128 stands for zero in the data rows.
Each pair is two rows. How far apart are they, by a hidden measure? 0 means very close, and 30 very far. Two or three weighted sums of its numbers give each row a place; it is the straight-line distance between the places.
[115  63  77 113 142  82 126 210  28  43  68  81  56 151 159  44  95 104 164 126]
[123 135 168 164 119  61 155 140 109 198 204 152  90 136 101 130  92  82 121 165] ~ 21
[ 26 149 178 194  56 167 182 184 154 117 167 170 114 110 185 174  88 110 112 129]
[108  67 107 154  91 190 112 132 117 126 133 118 226  96 137  80 146 142 148 124] ~ 20
[129 220 186 113 100 142 145 163 141  86 151 150 124 109 123 149 109 119  68 113]
[ 70 121 129 127 109 130  83 162  61 163 160 103 108  89 187 109 174 108 126  76] ~ 9
[162 123 119 174  92 140 173  91 127 105 120  92 151 144 120 108 115 166 105 193]
[ 93 142 108  44 121 111 207 104 127 144 138 114 174  91 227 125  96 114  88 186] ~ 22
[112  91 109 127 112 148 130 172  91 158 175  73 107 156 129 112 140 120  89  73]
[101  76  93 158  95 180 124 114 121 137 129 122 219  91 149  86 144 154 140 109] ~ 12
[ 96  62  80  76 115  76  90 230  53  36  78 105  66 187 139  51 108 107 136 121]
[106 109 112 136 102 129 107 177  51 167 170  95  99 103 155 108 157 112 108  70] ~ 16
[176 142  99 221  93  98  78 103 132 104 105 110  83 156 162 156 158 146 182  59]
[153 134 108 170 136 130 144  73 159  94 116 110 171 105  83 129 110 154 133 194] ~ 11
[ 51 146 113 150 132 150 129  88 127  81 110 160 132 111 159 156  72  78 145  92]
[144 151 134 119 178 140  74 124 129 164 226 163 117 107  39 108 166 169 163 168] ~ 22
[135 165 149 162  69 131 180 103 161  95 154 142 111  83 145 138  92 123  61 114]
[207 134 168  85 197 176  83  83 101 174 112 188 127 145 110 191 162 163 132 155] ~ 19
[132  95 124 149  87  82 154  88 151  91 135 112 115  88 164  95  86  92 141  44]
[ 65 122 157 174  78 177 189 193 137 118 136 185 142 145 158 197  49  79 155 125] ~ 16
[181 156 125 203 130 148 219  40 121  89 100 157 125 117 152 148  65  59 145 153]
[108 138 110 120 127 104 118 177 109 143 119 148  82 211  98 134 125  68 133 130] ~ 6
[ 21 170 200 202  88 161 157 166 153 130 170 167 108 106 184 161 114 118 105 144]
[183 143 134 183  94 138 222  55 146  82 120 161 110 140 162 117  58  63 116 150] ~ 20
[118 221 185 115  90 153 151 158 147  76 165 154 125 111 124 158 114 110  72 109]
[120  86  95 110 111 137 143 161 119 137 188  70  95 186 116 106 128 128  67  83] ~ 9
[154 132 146 165  67  55 180 137 109 186 186 138 110 161 123 158  76  52 101 175]
[121  86  91  80 116 127 169 123 197 104 169  77 118 219  90  86 104 103  84 112] ~ 14
[149 116 141 141 168 204 155 127 100 181 218 207 106 150  74 154 139 149  72 164]
[131  47  77 155 126  86 148 200  44  61  61  50  65 148 139  36 107  88 165 130] ~ 12
[ 85 127 135 102 128 108  68 156  63 160 152 126 110  57 185 115 185  96 166  89]
[ 36 128 172 193  51 182 189 188 141 123 154 177 123 113 180 191  62  94 127 119] ~ 11
[125 143 182  71 139 154 100 147 125 128 126 145 174  96 128 160 172 195 117  91]
[137 123  91 126 144 149 119 138  83 158 106  68 112 144 109 107 132 108 117  33] ~ 23
[ 58 161 113 158 120 145 146  78 144  80 126 144 133 113 169 144  64  70 124  92]
[217 150 157 133 162 130 206 186  17 128 186 168 150 121  45 163  44 165 113 171] ~ 25
[143  88 135 160 151  66 147  58 144  96 139 106  98  60 123  74  92 146 106  71]
[138 150 128 134  77 131  76 201 152 129 149 159 105 178  86 139  96 133 152  82] ~ 19
[ 90  82  92  69 107  79  89 204 153  62  89 112  88 183 115  84 102 149  71  86]
[171 116 151 148 160 176 170 162  87 158 221 201 108 136  66 144 116 183  60 173] ~ 7
[122  97 105 118 114 136 139 163  93 155 187  78  95 165 120 123 130 126  81  75]
[ 60 141 140 144 165 168  82 105 123 129  99 172 134 169 128 179 100 123 217 123] ~ 19
[154  57  72 176  97  96 178 182  96  77  53  24  79 125  96  51 147  66 154 131]
[189  67 111 206 161 121 152  31 170  43  68  98 106 110  94  43 156  97 158  57] ~ 9
[165  66  54 169  74  66 164 167 160  71  65  28  99 118  77  67 168  98 117 140]
[170 145 183  68 133 140 126 168 107 165 127 138  84 106  89 141 184 157  90 143] ~ 21
[159 141  99 190  96  98  90 109 144 114 111 110  80 159 166 171 158 128 170  66]
[123  76  82  83 216  99  71  81 149 118 148  86 112  30  82  71 188 181  94 147] ~ 4
[124 137 181  73 134 158  99 153 130 133 133 144 172  93 126 162 173 185 106  85]
[128  87 165 157  43 138 124 193 182 139 127 171 116 140 160 134 162 175  77 171] ~ 12
[ 97 110 157 153  99 192 162 165 150 136 122 191 157 157 136 201  71  79 157 127]
[142 136 101 161 141 119 131  73 161 100 114 113 170 110  75 142 104 145 141 198] ~ 20
[ 76 130 121 150 187 211 135 114 140 197 210 207  93 148 108 131 167 120 118 163]
[122 109 129 121 132 126 215 118  76 125 129 111 115 179 190 103 130 110  76 182] ~ 13
[138 113 126 128 118 128 199 112  87 111 131 104 125 173 183  99 120 121  84 193]
[167  55 110 157 182 136 173  17 176  51  64  82 100  90 122  30 156 109 119  70] ~ 13
[100 152 166 119 177 155 132 119 119 140  98 152 182  85 126 188 174 158 143 100]
[ 88  93  94  68 123  85  92 185 198  71  90 119  92 179  88  92 105 183  43  79] ~ 14
[104 103 119 133 105 141 118 180  63 163 171  90 105 121 150 105 154 105 103  77]
[113 102 126 107 141 120 189 126  68 134 131 118  98 183 179  99 144  91  82 175] ~ 7
[166 122 151 116 107 117 168  97 159 118 144 136  77 173 163 117  89 101  78 137]
[ 56 116 105 132 148 155 109 117 119  88 103 144 130 135 135 149  93  73 167  97] ~ 9
[ 97 137 125  89 143 101  64 140  89 150 133 133 129  39 155 110 191 110 186 106]
[121  51  71 133 130  84 142 202  15  57  60  67  58 154 149  29  93  83 169 131] ~ 12
[ 81  71  36 116 185  41  97 115 121  70  95  67  55 106 164  84  92 195 139 110]
[141 170 146 161  63 119 187 112 147  96 157 141 104  85 129 130 107 130  57 122] ~ 14
[177 209 153  52 243 152  81 104 133 171 128 142 160 176  74 151 111 123 158 148]
[130  95  89 129 137 106 160  83 209  88 135 106 141 213  89  83  51 102 156 150] ~ 11
[134 192 171 132 135 123 178 143  69 157 131 113 204 101 129 156  64  98 203 167]
[153 101  95 138 149  77 121 121  60 147  67 117 151 114 127 103 105 192 181 165] ~ 15
[103 125 122 104 150 104 136 170  94 139 108 141  72 202 111 135 130  59 131 135]
[150  92  93 167 127  92 153  77 146 115 100 133 140 155  99  84  44 136 180 167] ~ 13
[123 140 128  80 141  95  77 104 148 139 117 131 150  34 130 136 169 138 194 137]
[ 55  59  56  78 196  59 118 109 122  74  75  61  55 103 196  70  75 200 128  99] ~ 17
[107 117 140 139 186 205 155 125 109 187 217 209  99 153  97 144 153 135  77 167]
[139 108 104 110 138  89 119 179  51 176  78  75 132  78 144 100 163 183 140 158] ~ 18
[126 121 161  90 174 168  83 126  88 170  87 168 105 175 109 179 145 165 170 134]
[ 54 118 110  67 133 154 162 107 126 138 123 118 206  75 203  94 128 163 113 157] ~ 22
[144 106  96 123 159  90 120 133  46 151  68 107 150 103 128 110 121 199 182 180]
[ 52 103 108 114 128 169 144 109 124 127 126 123 209  64 182  88 134 171 127 133] ~ 20
[156  55  68 179  92  86 179 171 120  72  53  32  83 136  93  51 149  67 140 128]
[180 126 147 138  83 133 196  73 178 102 136 151  96 164 167 121  70  87  84 142] ~ 7
[102 189 174 171 134 133 152 115 109 183 107  99 224 106 150 159  79  83 192 150]
[117 139 147  84  74 181  76 147 176 172 138 134 198 179 147 173 221 144  72 180] ~ 17
[130 223 188 114 100 141 152 161 125  89 152 150 118 105 113 150 124 121  76 120]
[ 53 173 137 175 113 170 110 111 155  89 109 178 143 166 151 176  80  77 203 113] ~ 6
[ 92 119  64 118  94 112 134 131 166 140  63  54 145  74 154 117 156 125 102 208]
[ 27 141 169 194  52 172 190 187 151 119 162 182 121 117 179 184  78 110 116 127] ~ 20
[ 88 150 163 158 181  91 112 130 112 191 236 153  87 135  47 121 115 145 167 160]
[214 180 116  86 195 172 139 117 120 154 154 147 167 157 107 186  92 111 162 128] ~ 18
[129 114 101 108 140  83 121 162  54 175  64  73 142  76 136 105 156 197 155 147]
[112 136 174  81 169 158 114 126 128 136 116 140 174 103 132 173 182 174 122  95] ~ 20
[ 73 121 129 120 116 117  82 160  55 171 153 114 114  74 190 110 177  90 142  79]
[154 121  91 122 140 140 112 118  76 150 104  80 123 145 133  99 135  76 162  29] ~ 10
[138  76  84 157 100 186  87 126 101 136 145 114 208 136 112 109 142 103 136 116]
[133 147 167 115  66 155  59 179 168 130 153 147 145 137 110 145 154 185 141  73] ~ 9
[158 184 182 129 135 120 191 175  48 139 143 132 185 110 106 162  49 102 166 164]
[ 62  66  49  80 198  42 106 103 126  79  86  61  61 102 189  74  71 205 130 112] ~ 17
[106  97 110 138 104 145 114 179  70 158 174  87  99 119 143 119 154 117  95  73]
[116 146 116 131 101 126  87 216 114 133 133 161  91 204  69 144  86 101 160  99] ~ 16
[109 151 179 160 142  67 123 129 108 201 218 153  94 144  91 134  96 109 134 160]
[160  62 109 124 172 123 180  39 178  45  54  72  95  91 140  22 141 112  94  77] ~ 12
[132 144 126 129  81 127  82 197 136 123 132 160  95 179  83 142  95 119 160  92]
[114  87 100 113 113 147 134 164 110 137 184  75  91 175 116 102 126 141  76  70] ~ 18
[ 95 183 175 180 126 126 143  90 114 196  92 104 222 110 155 171 101  90 168 141]
[176  76  47 154  76  56 146 157 177  74  73  40  91 119  65  77 174  98 100 137] ~ 22
[240 188 187  84 184 157  89 107  79 154 137 178 113  95  92 165 187 205  57 148]
[117 132 173 160 126  72 152 133 104 201 222 148  86 149  85 133  97 107 138 159] ~ 21
[142 228 194 118 179 121  80 132 145 160 125 162 123 138  93 119 170 148 109 162]
[112 135 127  72 151  94  58 130 122 152 122 143 154  33 145 126 180 133 189 127] ~ 14
[158  81 115 128 205  73 104  43 126 103 153 107 103  29  77  67 145 183 109 107]
[159 136 123  40 105 187  19 159 195 162 174 157 169 141  92 148 227 193 103 182] ~ 24
[157 113 121 138 105 141 171 110 113 109 135 117 132 165 149 106 126 145 106 188]
[198 197 135  59 222 161 117 111 126 160 144 142 171 178  98 169  82 112 170 124] ~ 9
[149 217 198 110 132 141 145 160 102  99 158 151 112  95 103 156 140 151  45 125]
[126 119  94 130 133 132 110 152 147 148 106  69 117 160  87 110 118 147  85  38] ~ 8
[164 164 165 124  75 130 145 143 107 138 145 128  90 105 110 120 171 147  55 125]
[ 94 207 170 143  78 148 164 143 149  64 140 153 142 128 144 151  97  58 127 109] ~ 17
[156 142 177  97  40 113  92 167 141 123 119 134 176 140 208 155 122 205 142 132]
[ 20 164 187 191  71 162 171 180 160 122 170 178 112 116 194 171 102 107  96 129] ~ 26
[109  56  78 132 134  90 129 211  11  56  59  76  60 158 161  45  91  90 175 119]
[152 121  92 123 136 140 116 122  59 144  99 101 117 128 170 104 134  50 189  25] ~ 16
[150 237 192 105 182 131  64 124 157 169 134 159 133 145  89 128 168 159 121 164]
[189 138 106 243  87  95  72  81 135  89  92 110  92 151 146 146 163 129 191  63] ~ 8
[191 109 108 199  89 164 164 154  78 119 153 171 132  75 162 169 168 134 121 143]
[132 145 212 123  96  83 121 168 138 103 127 126 183 155 168 163 115 197 130 129] ~ 18
[217 152 104 122 156 176 157 126 110 137 157 150 161 136 120 187 108 101 159 126]
[ 95 156 156 152 197  97 108 122 116 187 237 169 101 121  52 112 123 152 168 166] ~ 17
[ 90 138 113  95 154 104 137 161  92 156 118 146  79 205 113 135 128  62 128 143]
[163 222 169  65 219 144  61 114 161 172 119 154 147 179  71 142 131 150 136 153] ~ 12
[138  97 139 156 134  62 152  74 143  91 150 109 108  61 123  83  95 146 107  69]
[216 184 122  69 210 169 115 114 122 158 148 152 163 165  95 177  90 102 164 135] ~ 15
[109 144 151  81  93 184  83 127 180 192 125 117 223 176 157 173 205 144  77 159]
[119 124  89 124 145 135 108 150 128 138 105  65 111 165  84 113 132 125  85  45] ~ 12
[ 79  97  60  87 126 114  97 116 184 135  97  63 153  65 140  95 204 123 109 191]
[ 82 211 165 154  76 146 157 151 145  70 144 166 132 125 148 151  95  60 138 103] ~ 9
[196 208 203 111 157 159 123 137  83 127 146 161 108  90  91 161 162 184  42 127]
[180 123 152 115  86 117 175  98 162 121 138 142  87 179 163 124  78 104  84 140] ~ 9
[172  76  50 154  70  62 154 165 171  68  66  25  93 128  68  61 166  92 109 129]
[118 140 123  91 144  99  93 105 145 121 117 138 162  36 130 135 161 136 182 157] ~ 20
[106 123 156 110 180 172  77 111  88 164  96 168 120 173 111 184 136 170 181 149]
[ 54 120 119 125 149 153 111 132 113  94  90 161 138 142 119 147  95  88 176  89] ~ 15
[135  85 142 184  49 141 137 190 124 129 143 186 121 109 163 147 171 166  97 165]
[ 79 108  62 105 104 113 112 126 167 140  72  55 150  73 157 112 179 113 110 203] ~ 17
[161 109 112 159  98 135 182 106 131 108 130 105 150 155 130 101 113 178 104 204]
[171 153 175  79 121 141 121 160  99 158 126 145  82 106  90 133 183 152  83 142] ~ 10
[121  86  96  84 119 131 169 115 203  98 158  90 126 218  81  86  80  89  98 122]
[ 99 209 179 135  76 146 163 148 154  68 145 156 133 130 139 151  98  78 118 109] ~ 14
[116  78  94 160  91 186 122 122 121 136 138 123 219 108 143  98 148 120 135 106]
[168 113 148 146 163 192 163 146  95 169 216 205 116 142  78 142 124 171  59 178] ~ 8
[ 98 166 156 136 187 155 154 103 104 120  85 142 180  88 129 175 150 141 154 117]
[ 72 117 149 160  82 200 175 173 157 127 138 193 150 154 146 190  56  74 168 119] ~ 9
[144  99 107 149  77  83 156  93 116  89 123 116 118 114 190 106  97  71 162  38]
[122  86  86  90 126 121 160 108 200  96 168  93 121 221  72  80  84 100 108 134] ~ 18
[ 77 100 102  82 116  80  94 188 214  79  99  97  98 185  69 104 114 199  24  81]
[ 83 113 120 132 103 130 100 176  53 161 160 104 103  83 178 115 176 104 120  76] ~ 12
[130 143 172  99 107 164  80 169 126 124 139 136 162 102 131 146 168 212 115  91]
[206 160 172 131 145 141 202 189  13 135 183 156 151 123  62 170  38 150 128 179] ~ 10
[201 136 164 150 147 167 198 172  48 148 202 194 126 132  46 153  86 170  77 176]
[112  87 166 138  65 129 120 183 205 154 134 158 137 158 151 128 148 189  90 150] ~ 12
[118 136 170 162 121  65 151 144 100 197 210 143  97 143  98 130  81  91 133 158]
[218 142 107 136 148 171 161 127 110 138 165 152 158 128 135 186 120 108 165 122] ~ 16
[ 95 180 170 169 135 132 147 110  97 195 108 109 224 104 148 183  86  83 182 146]
[172  93 129 224 148 115 145  44 167  41  68 101 110 117  96  57 152  99 157  52] ~ 18
[102  61  74  91 121  86  99 237  52  42  70  98  60 185 153  36 106  92 151 116]
[198 138 121 255  86  92  62  88 133  93  96 113  99 153 131 135 178 123 211  51] ~ 22
[ 42 162 137 167 122 168  96 102 158 114 103 171 137 164 139 187  83 106 217 119]
[175 211 194 104 141 148 130 145  75 128 157 166 118  90  93 154 158 173  39 125] ~ 9
[100 115  92 128 137 126 132 156 175 132 104  71 115 167  64 110 121 162  53  53]
[154 151  94 152 126 119 113 108 141 108 106 109  65 160 154 180 149 133 140  77] ~ 7
[ 65  75  45  97 196  46  97 113 124  83  96  59  57 106 179  75  87 194 146 115]
[124 173 126 170  74 120 178  80 161  90 141 140 114  90 148 134  82 109  77 111] ~ 16
[ 75 127 118 146 177 223 132 116 142 202 203 209  91 150 104 133 155 115 123 149]
[215 126 112 155 125 173 171 131  91 131 163 160 157 106 137 192 122 107 153 135] ~ 23
[ 95  71  76  62 112  81  89 232  91  34  76 112  77 190 131  57 113 118 114 103]
[ 94  97  38 128 170  38  80 118 125  76  94  67  68 102 156  85 114 173 143 108] ~ 18
[ 94 158 164 119 185 153 132 113 110 128  86 141 181  85 129 185 177 154 145 116]
[ 37 190 196 179 108 150 142 155 154 141 167 176  98  95 180 155 138 134  89 140] ~ 8
[ 88  79 106 139  98 176 136 115 118 137 134 126 223  85 159  83 142 149 142 115]
[ 66 105 111 119 147 151 103 134 103  91  72 151 124 142 114 157 100  84 172  95] ~ 13
[ 51 158 141 158 149 167  91 109 139 116 101 175 135 168 118 178  82 113 216 123]
[105  85  62  70 195 109  56  93 173 118 130  94 123  43  84  82 212 169  96 155] ~ 18
[145  99 106 147  75  93 159  98 105  94 116 111 126 109 196 103  88  43 187  42]
[101 186 177 157 137 116 156 121  95 185 105  98 216  93 144 165  80  84 189 143] ~ 9
[105 169 146 156 184 162 166  89 111 120  78 149 171  85 134 185 140 114 173 123]
[144 167 134 199 174 155 189  54 117 100  90 149 149  93 131 166 107  83 155 132] ~ 9
[240 166 168  76 197 165  76  92  77 174 129 183 123 113  89 173 184 192  84 141]
[106 138 110 120 128 111 117 182  97 142 116 158  78 203  89 141 108  64 146 115] ~ 15
[113 171 143 160 186 153 159  75 110 109  82 142 162  77 121 178 130 104 171 134]
[136 170 139 186 172 142 184  62 118 115  89 156 162  80 132 175 121  92 171 136] ~ 4
[129  93 114 158  84  74 155  79 148  84 126 119 108 100 178 104  88  97 154  42]
[141 105 107 113 137  87 108 156  38 174  69  78 145  92 147 108 151 199 157 167] ~ 26
[155 107  85 140  99 121 128 109  65 122 102 103 131 121 214 104 135  24 208  29]
[117 153 175 100 176 156 122 126 119 124 104 137 181  86 118 175 177 174 135  98] ~ 17
[ 57 136 167 180  64 182 195 194 148 117 150 173 141 126 167 190  55  87 142 129]
[ 94 145 115  53 110  95 209 101 120 149 148 134 180  98 218 141  87 103  91 162] ~ 10
[146  73  80 146 113 185  75 130 105 148 160 112 188 155  98  96 144  94 133 114]
[174 144 185  57 143 141 113 162  93 160 126 146  84 118  87 145 185 145 112 146] ~ 18
[107  93 183 129  83 130 109 168 215 156 119 144 130 168 138 132 141 164 109 159]
[ 84 119 123 111 120 108  79 156  65 177 151 132 111  65 183 109 187  98 149  90] ~ 15
[223 153 173  83 201 179  87  85  87 168 123 188 133 123  95 187 186 178 101 151]
[104 101 188 111 114 125  98 167 232 158 132 139 134 178 129 136 127 136 110 148] ~ 20
[ 47 192 203 183 121 144 133 146 144 134 170 168 108  95 180 156 142 133  83 139]
[105 139 172 158 151  71 120 134 106 204 226 160  84 136  80 134 104 116 141 153] ~ 19
[140 134 161 163  90  56 160 143  96 196 192 148  99 147 114 146  82  60 124 164]
[ 55 128 110 135 141 151 124 106 121  88  96 157 136 127 139 159  77  83 161  92] ~ 16
[ 88 211 203 162 131 128 113 130 142 148 165 163 115  87 152 130 167 154  88 153]
[146  98  99 132 168  73 116 135  44 161  67 107 148 106 124 107 115 205 175 168] ~ 23
[ 73 107  56 111 107 106 104 120 174 139  78  56 146  75 151 101 181 119 115 204]
[125 164 108 109  89 187  67 105 194 163 154 162 125 144 187 139 200 114 192 143] ~ 5
[ 95 167 181 168 121 144 127  92 120 198  95  93 219 131 166 188 118  98 137 140]
[ 97 144 112 127 103 117  96 213 102 153 125 154  90 198  67 137  98  90 150  97] ~ 16
[ 93 152 102 114 130 208 102 108 176 188 173 199  98 163 151 130 180  83 173 149]
[122 225 186 121  77 142 158 152 150  74 149 157 126 127 134 149 114  93 101 107] ~ 21
[162 122 112 182 100 144 171  76 139 100 123 101 166 142 104 118 102 163 122 197]
[109 138 132  76 148  87  73 121 139 133 119 134 159  28 131 131 166 136 187 136] ~ 18
[143  96 132 161 123  61 155  79 152  89 147 110 103  75 144  87  98 125 120  50]
[184 139 159 157 154 172 198 169  63 155 207 190 128 123  54 150  93 169  75 168] ~ 22
[ 93 163 120 159 106 138 165  76 148  77 129 146 117 104 165 144  54  68 110  97]
[ 51 139 116 149 133 155 118 100 142  92 104 155 135 117 155 150  73  74 170  99] ~ 6
[151 162 128 200 166 151 196  61 116 102  87 157 140  95 131 162 102  84 158 137]
[143 112 160 109 119 119 137 119 165 136 160 135  68 178 131 124 119 126  88 131] ~ 7
[ 45 149 114 157 126 156 138  83 138  73 107 148 145 125 160 159  57  63 142  98]
[136 130  91 119 139 146 114 124  89 156 111  65 116 152 116 109 134  89 130  26] ~ 11
[148 169 152 149  71 115 164 124 136 112 160 134  95  89 130 121 134 141  57 123]
[179 210 207 113 138 137 144 164  94 117 147 149 105  87  98 155 146 165  38 118] ~ 13
[147 108 103 118 160  88 111 150  33 163  63  98 142  83 128  99 146 207 166 161]
[ 47 175 137 173 125 170 107  97 157 100 113 176 138 164 149 175  88  88 208 116] ~ 19
[137 133 159 184  95  53 156 137 102 205 196 146 104 151 119 145  77  76 120 157]
[133 100 124 155 105  75 165  84 161  91 134 114 104  82 156  98  83 109 134  55] ~ 17
[ 94 130 117 107 139 103 121 172  93 148 120 148  90 215 103 140 124  61 133 123]
[147 128  86 123 147 144 117 134 112 156 112  67 117 153  95 108 121 117 112  36] ~ 5
[ 96 145 165 157 174  78 116 133 107 193 237 162  86 132  77 119 111 138 159 157]
[149 136 116 178 136 134 142  87 151  93 114 104 174 113  93 134 106 152 130 198] ~ 15
[142 164 131 108  51 173  46 111 196 154 138 162 137 145 221 140 188 133 186 144]
[124 141 128 107 152  93  96  92 165 119 107 140 175  46 108 153 148 140 166 168] ~ 12
[ 98 156 104 123 143 210  91 117 183 182 168 194 104 149 156 134 172  73 181 144]
[105 113 130  80 157 104 175 136  83 142 127 118  95 186 174 115 141  85  99 171] ~ 13
[135 129 164 164 102  53 161 142 104 193 209 146  93 139 109 144  82  86 112 154]
[ 84  94  63  93 135 114  86 116 190 141 102  63 144  52 131 100 196 119 113 199] ~ 3
[ 95 145 168 159 150  76 129 131 102 194 228 160  80 130  76 127 103 123 143 160]
[133 229 202 125 165 116  77 126 146 174 143 158 115 127 109 123 167 148  90 166] ~ 7
[ 95 223 198 155 142 131 104 132 143 157 162 160 109  90 144 137 175 147  89 142]
[183 124 160 152 159 177 188 160  76 154 210 199 120 129  58 155 102 182  69 184] ~ 18
[190 108 108 194  96 164 181 148  75 126 164 174 139  72 155 176 145 113 135 138]
[122  79  91  80 130 142 160 142 166 120 177  73 103 211 105 100  98 119  68 100] ~ 13
[ 82  86  36 121 174  47  89 112 130  75  91  65  70 105 170  86  90 192 135 114]
[148  96  90 144 144  84 142  87 115 132  77 135 152 152 118  99  80 155 181 173] ~ 21
[ 74 129 113 142 171 212 133 123 153 197 199 205  97 151 118 139 161  95 133 155]
[ 73 216 158 160  82 153 151 140 151  68 145 154 142 140 156 153  88  65 150 101] ~ 14
[124 115  94 134 150 140 120 137 121 152 114  61 116 154  97 108 123 122 106  44]
[115 101 138 145 109 187 146 170 150 130 109 188 160 161 118 198  73  80 167 127] ~ 20
[ 83  82 111 137 113 179 132 112 126 136 123 128 218  75 159  81 141 156 132 117]
[103 161 182 160 122 145 128  89 132 198  94 105 228 137 177 188 131 114 148 143] ~ 5
[133 101 129 152  97  79 160  77 157  79 124 101 104  90 145  97  92 112 126  41]
[102 220 199 158 148 126 103 135 140 153 147 158 103  92 130 128 175 137  98 157] ~ 9
[190  90 128 240 130 115 131  59 157  53  68 111 117 130  91  72 147  94 167  54]
[140 143 112 132 159 107 127  66 181 109 105 122 176  69  77 142 126 147 158 183] ~ 8
[170 139 142 162  88 134 203  78 159  93 128 158 104 159 165 122  56  83  97 144]
[112 147 176  81 162 152 119 138 119 133 112 136 172 101 126 171 177 184 124  93] ~ 22
[101 157 157 110 118 170 114 107 150 212  94 104 222 156 171 195 160 129 115 142]
[163 149 136 108  72  58 205 132 105 175 170 135 124 145 160 149  76  57  81 178] ~ 11
[139  87 115 160 187  67 143  49 129 104 158  99  95  37  97  73 108 171 101  96]
[173  91 123 197  69 156 156 191 101 128 155 183 127  83 164 156 180 153 117 157] ~ 19
[165  69  58 175  72  80 175 170 154  72  57  28  94 130  73  67 161  83 125 129]
[ 79 136 109 139 174 217 116 108 161 208 198 208 102 159 131 125 175  86 145 154] ~ 11
[156 167 160 129  72 126 155 142 123 138 154 149  88  94 118 122 149 152  51 129]
[ 52 138 117  41 128 124 170 106 133 143 118 123 195  77 223 107 116 155  93 151] ~ 22
[115 114 143 145 185 197 140 125 121 187 212 199  96 139  83 142 136 149  76 166]
[163  97 144 111 160 182 103 124 131 157 105 194 156 148 119 206 131 106 160 139] ~ 17
[158  92  40 134 101  42 122 149 168  65  79  50  98 121  75  80 167 117 122 129]
[157 152  87 180 118 110  90 108 146 115 117 120  75 159 152 180 153 141 162  71] ~ 11
[112 144 157  76  87 186  81 134 184 181 122 121 195 172 144 179 210 142  75 161]
[148  91 125 157 167  64 141  54 145  95 162 107  91  50  98  70 102 163  93  77] ~ 17
[ 48 110 110  79 139 153 155 100 120 133 135 124 208  71 201  92 136 173 110 134]
[171 153 174  91 110 137 126 155 101 152 139 141  88 103  97 129 182 154  74 131] ~ 22
[134  91  92 113 130 114 162 103 208  92 150  90 124 225  66  76  65 102 117 136]
[138 144 121 126 162 105 135  75 172 109 105 127 170  64  84 153 127 149 163 176] ~ 15
[121 151 116 133  89 132  81 212 121 134 142 157  85 198  84 145  81 115 157  91]
[158 102 148 145 169 199 154 137 105 177 223 212 105 148  71 145 124 162  62 168] ~ 5
[161 118 119 174  99 136 164  95 123  96 121  98 154 134 126 110 114 163 112 194]
[122 158 146 140 191 123  82 125 109 162 226 165 101 110  47 116 147 160 174 162] ~ 12
[142  94 100 148 139  77 134  98 104 137  76 128 159 143 115  99  84 157 185 173]
[ 82 173 166 170 137 134 146  88 124 206 101 102 222 128 170 184 110  92 150 148] ~ 19
[122  96 139 129 122 199 133 148 144 146 110 198 152 143 120 198  95  94 180 136]
[102 148 165 105 103 179 108 112 160 207 102 107 228 161 171 189 170 133  97 152] ~ 9
[127 138 146  69  78 186  60 154 192 166 151 138 200 159 117 164 224 168  70 176]
[116  83  90 104 123 132 142 159 129 129 189  71 109 192 111 110 121 124  69  84] ~ 20
[177 108 148 102 169 189 101 101 127 169 101 200 143 140 115 202 146 126 155 139]
[166 160 131 201 135 146 213  37 127  97  90 148 130 111 142 153  81  67 146 153] ~ 19
[ 83  99  93  92 119  86 102 176 213  80 103  95 106 173  62 102 109 195  11  64]
[140 144 140 129  64 150  63 191 153 125 138 157 112 159  78 138 102 145 150  85] ~ 20
[158  93 123 190  59 148 147 181 116 126 149 177 119  91 168 148 165 153 113 160]
[140 139 202 121  85  92 111 171 128 120 129 129 178 151 172 179 115 200 131 135] ~ 15
[124 144 178  89 121 160  83 150 136 121 137 141 171 108 132 156 184 210 107  90]
[136  86  94 154 124 103 158  72 181 106 131 118 140 182  90  86  31 108 166 154] ~ 25
[ 98 132 123  92 135 110  62 151  75 165 132 139 130  54 169 109 182 108 184 104]
[160 166 129 204 154 150 213  47 125  97  97 153 142 113 131 146  97  74 158 137] ~ 12
[136  87 105  91 121 139 163 124 178 110 173  69 113 225  84  94  97 106  77 111]
[197 115 106 182 110 169 175 154  75 125 161 164 139  89 142 187 136 120 153 134] ~ 18
[167 108 120 205  76 163 174 170  89 123 148 176 123  82 160 163 166 138 125 149]
[ 87 157 111 119 148 203 108 110 166 194 189 201 104 160 135 133 181  77 160 149] ~ 26
